In the data rows, the value 128 means zero.
Some points, each followed by its number:
[118 110 151 136 163 148 108 154 124 116 175 085 138 148 133 100 110 142 084 116 000 116 107 136 091 152 154 156 138 150 128] 0
[097 078 146 090 088 115 135 102 161 092 080 101 162 109 128 120 138 123 162 107 114 125 108 104 140 141 147 122 175 142 158] 1
[095 120 115 104 150 111 151 104 106 126 139 117 125 102 131 172 088 069 128 119 127 202 133 077 183 127 131 143 183 115 154] 2
[122 139 138 138 149 048 144 102 072 120 128 139 157 155 091 160 122 104 158 133 092 131 150 130 115 115 137 125 150 074 137] 3
[140 125 095 108 141 122 120 101 183 127 108 130 127 147 115 146 134 134 133 124 102 157 136 154 147 127 109 088 144 086 165] 4
[113 121 124 138 095 103 138 183 174 088 163 078 158 103 091 135 094 126 080 054 197 084 124 133 130 146 173 139 101 169 162] 5
[132 130 127 106 146 123 114 075 115 108 166 092 112 147 183 160 104 186 093 113 184 101 110 128 102 149 087 137 132 113 135] 6
[140 141 096 154 144 129 146 135 138 151 076 192 138 145 036 047 155 116 135 163 050 141 061 125 110 114 106 136 156 118 156] 7
[104 127 131 137 153 158 142 109 137 129 095 133 124 099 182 118 132 108 154 144 129 149 133 135 132 065 137 141 117 125 097] 8
[113 117 130 110 195 168 174 152 125 103 117 080 117 068 116 160 127 098 130 039 107 154 141 177 176 123 111 138 162 114 143] 9
[176 255 124 148 126 116 096 150 091 129 126 119 107 163 153 113 157 152 093 163 138 137 160 126 079 125 126 146 106 123 145] 10
Which three points above are nearest to each new point, looking only along the 4 directions in which the numbered points spread most? Their numbers follow each, nearest first.
[176 128 121 112 130 088 181 114 128 094 130 087 111 098 141 171 122 154 175 116 048 158 134 138 169 138 184 130 130 105 126] 8 4 2
[111 155 099 186 106 152 207 141 097 155 162 156 157 152 143 101 082 189 075 150 198 112 167 166 104 097 139 149 132 176 127] 6 10 4
[106 132 128 120 131 142 157 161 099 046 143 111 110 104 120 135 116 106 101 076 147 127 187 124 146 174 124 155 080 124 079] 6 8 9
[129 114 139 127 126 118 109 166 161 049 159 046 135 102 120 142 127 137 076 096 192 034 107 120 138 146 141 112 120 115 137] 5 6 1
[133 137 156 152 127 107 130 090 129 106 071 186 138 160 148 133 132 134 144 190 037 177 075 134 149 137 116 218 167 101 139] 3 4 8
[216 116 085 176 156 124 140 090 156 163 075 175 145 126 137 150 137 128 168 167 096 111 115 114 087 109 085 175 116 109 113] 3 4 8
[165 153 160 111 162 123 093 120 116 109 148 102 097 109 170 073 131 195 125 123 214 099 153 136 108 175 138 126 122 171 174] 6 10 5
[085 178 097 173 115 132 120 183 141 107 110 145 128 139 124 119 114 188 067 125 214 113 118 145 107 152 130 122 085 180 105] 6 5 10
[105 125 180 123 119 118 004 151 110 087 154 111 161 145 150 109 123 167 086 118 137 094 108 192 126 152 093 145 130 141 227] 6 5 0
[101 143 133 162 119 153 096 170 117 152 182 154 140 139 130 079 130 210 120 101 214 067 135 131 084 185 116 100 115 136 077] 6 10 5
[161 126 145 145 136 146 068 086 138 106 170 199 141 145 186 086 142 159 115 129 162 075 000 167 088 104 106 143 079 148 160] 10 6 4
[129 125 139 153 127 141 104 202 116 118 167 143 102 145 105 130 133 133 094 124 130 095 136 081 100 149 123 122 104 144 137] 6 4 0
[122 134 132 156 090 105 093 147 118 157 157 121 164 174 125 100 116 171 135 212 189 000 099 105 112 139 117 141 117 174 119] 10 6 5
[105 107 113 140 131 058 154 115 139 126 089 154 144 114 083 113 103 104 158 135 065 166 119 136 144 112 145 108 152 102 137] 4 3 1
[201 165 122 132 117 128 153 136 117 142 103 186 095 112 125 153 147 125 133 162 090 151 128 144 115 129 160 115 151 122 121] 3 4 8
[176 138 099 170 146 126 106 081 151 160 133 174 127 252 089 114 134 159 135 155 142 151 122 151 110 097 087 126 146 131 106] 3 10 4
[158 103 166 168 140 068 115 106 133 154 111 098 138 172 093 103 079 124 108 159 162 118 098 131 135 138 133 185 116 182 150] 4 3 1
[107 168 099 131 064 115 114 115 160 108 168 095 096 155 114 090 150 018 122 096 195 076 077 130 056 149 089 085 036 120 114] 6 5 4
[141 127 129 167 134 143 092 139 139 122 163 193 148 148 131 089 153 199 147 135 176 109 099 135 026 116 114 142 144 122 190] 10 3 4
[088 140 126 150 142 144 130 099 133 143 143 151 129 194 157 117 129 198 108 153 167 078 081 143 047 112 125 126 104 139 126] 10 6 3
